One turning vector, and how many steps it has turned:
The counts run from 0 to 579.
[127 139 104 163  89 147 108 118  53  57 146 139 156 147 146 105  97 100
 121 120 119 130 122 140 150 154 141 121 129 121 148  98]
129
[123 129 121 153 201 101 122 113  65 111 143 123 147 165 179 127 109 115
 125 106 166 106 164 144 133 132 173 174 131 116  97 137]
20
[135 111 138 106  89  78 119 133  88  98 117  76 152 176 131 116 181 103
 116  98 101 149 147 104 158 124 122 129 182  97 105 136]
301
[140 163  93 129 170 123 111 142 163 118 125 124 144 142 129 108 165  96
 182 123 101 100 136 117 134 135 109 179 160 142 113 167]
5
[151 135 116  84  86 127 134  93 128 108 109 111 167 171 155 181 140 134
 108 118  84 183 153 109 139 165 135 119 161  92 118  96]
99
[120 140 136 153 157 104  87 108 150 112 119 135 107 185  85 150 152  84
 127 137 183 104  91 110 111 137 163 114 138 151 138 129]
546
[160  77 137 113 161 151  92 133 112 124 156 127 159 162  87  93  93 155
 114 101 123  81 164 101 151 143 135 134 171 116 125 118]
387
[159 170 100  84 163 107  96 167 167 129 124 135  94 137 140 142 163 112
 147 137 115  95 155 156 120 135  93 125 142 147 132 109]
247
[109  95 128 117 111 157  89 148 128 136 138 101  98 114 124 129 146 143
  92 125 128 104 103 187  73  82 142 100 117 120 109  83]
560
[134 172 149  88 148 152 147 157 119 124 135 156 109 158 174 164 133 102
 129 143 138 191 136 124 148 160 125 161 149 100 105 126]
181
[178 150 121 116  95 127 130 161  79 129 137  84 148 156 152 118 132 103
 150 115 106 130 109 110 133 104 125 133 143  73 149 158]
443
[114 105 140 140 143 125 132 107 150 153 157 129 159 161 120 136 111  96
 146 145 123 122  76  89 160 103 113 163  74  66  99 134]
311
[109 124 124 171  94 154  86 136 150 121 110 105 127 180 142 168 150  97
  88 137 113 162  84 122  99 147 118 141 130 129 129 106]
472
[107 118 102 142 182  77  97  83 166 133 114 129 107 112 108 156  88  99
 118 124 133 118 121 107 116 132 176 124 136 136 111 130]
64
[129 127 212 131 153 162 164 159 137 140 156 136 141 128 158 168 133 122
 145 106 156 144 130 127 113  88 176 119 122  93  93 135]
350
[104 126 110 104  74 119 121 147 181 125 115 148 111 108 156 138  72 151
  78 172 148 128 168 125 101 103 121 114 112 120 141 110]
396
[ 78 136 195 145 135 135 154 146 107 135 146 162 179 118 159 126  85 133
  96 130 136 180 127 142 132 180 134 143 122 145 156 119]
424
[117 109 139 164 106 165  99 142 141  97 113 104 152 176 173 148  75 116
 139  64  75 128 134 126 124 100 132 104 126 110 107 108]
230
[148 151  90 159 114 102  99 170 127  90 125 125  99 191 148 122 141  90
 153 124 111 142  76 145 110 117  91 129 121 132 138 126]
203
[121 155 114 145 148 103 141 160 160 113 135 156 111 108 197 127  75 103
 137 122 101 169 128 162 110 139 116 158  84 144 139 134]
565
[124 152 142  91  78 182 176 128 150 105 121 134 112 145 119 123  86  93
 112  77 147 152 150 122 136 134 158 113 141  97 134 111]
55
[142 108 110 151 124  95  59 124 123 161 128  82 106  84  95 154 101 138
 104 118 112  86 113 116 134 135 145 126 181 124 118 160]
474
[131 151 122 151 120 173 122 156 179 135  96 129  98  66 112 112 165 119
 156 102 105 189 104 128 120 114 137 110 170 129 125 131]
406
[129 172  83 145 137 146 139 167 130 113 121 165 108 161 183 131 128 121
 129 119 144 156 166 150 101  81 118 144 135 133 100 103]
121
[102 112 177  72 125  95 150 122 173 135 196 140 104 112 127 129 106 108
 101 124 141 149 109 109 125 119 145 101 120 115  86 123]
224
[121 129 108 105 150 143 103 159 122 134 185 158 100  93 139 130 106 160
 125 183 167  89 173 135 131  97 140 132 139 118  83 133]
321
[128 140 149  98 149 144 153 110  94 137 152 156 137 119  84 114 181 115
 173 106 148 170  95 109 161 116 169 104 139  75 115 105]
10
[120 120 163 119 164 119 109 138 160 139 158 162 114 124  77 119 174 167
 121 181 172  93 151 117 156 115 157 114 144  99  94 132]
179
[114 139 145 105 109 117  58 152 147 180 116 135 115 143 132 160 143 123
  91 190 118  95 157 123 129 132 100 106 106 129 190 115]
314
[125 138 115 195 192 147  49 154 127 131 118 141 152 123 109 110 127 124
 179 127 112 107  92 155 117 150 125 150 131 144 169 123]
446
[142 134 111 197 121 108  96 123 120 112 195 120 160 152 122 130 112 122
 165 112  89 119  75 139 138 154 115 141 148 161 123 142]
573
[104 134 109 146 120  97 121 106 178 145  97 138  98  65  89 137  83 140
  70 125 144 159 113 143 127 138 155 131 142 132  97 112]
265
[ 98 116 114 113 125 128 130 108 109 102 149 139 218 122 132  73 118 150
 170 113  91 114 159 110 139 102 139 118 145 123 153 120]
327
[125 155 115 175 111 110 117 168 112 101 127 118 122 144 161 101 157  79
 135  78 102 187 122 149 126 120  97 142 140 176 103 102]
532
[158 154 141 117 148 102 171 151 147  94 130 103 107 113 101 114 135 100
 147 109 174  86  84 155 136 115 155 141 123 101  92 175]
377
[159 156 135  91 170 161 121 141 157 144  85 109 116 108 111 162 143 134
 119  71 121 154 148 128 132 145 172 117 169  94  84 114]
548
[133 130  88 151 151  77  86 111  86 123 175 132 144 141  95 115 143 138
 128 120 134 163 143 131 123 134 126 133 173 192  88 113]
91
[ 92 133 109 139 104 104 105  73 161 110 132 122 114 141 106 136 165  75
 138  65  92  89 136 113 135 119 141 104 128 158 106 125]
131
[105 117 114  98 147 135 116 127 150 184 121 156 129 180 121 114 138  76
  98 158 122 165 121 103 134 136 103 140  99 116 155  61]
554
[116 142 112  96 140 135 120 112 179 120  68 136  75 101  97 126 136 117
 102 135 124 137 109 153 158 164 133 115 124  82 110 114]
138
[ 85 122 132 143 116 139 101 160 119 102 118 141 120 128 118 104 140 180
  86 121 151 137 180 151 131 142 129 134 186 116  91 150]
462
[111 147 122 124 147  95 131 113 131  93 191 155 115 156 143 140  98  92
  99 167 173 155 121 117 118 132 151 156 152 161  87 139]
464
[163 141 151 106  89 161 111 165 110 152 163 128 156 166 151 118 113  68
 136 155 128 123 125  59 137 109 105 155 137 125 159 129]
114
[128 124  69 131 111 122 100  87 155 149 126 116 167  89 146 161 108 157
 126 151  60 135 126 145 118 152 107 151 111 143 140 104]
199
[123 115 161 133  77 145 112 165 111 150 171 115 147 102  95  98 123 116
 126 160 146  86  98 146 126 110 112 107 112 133 165 123]
485
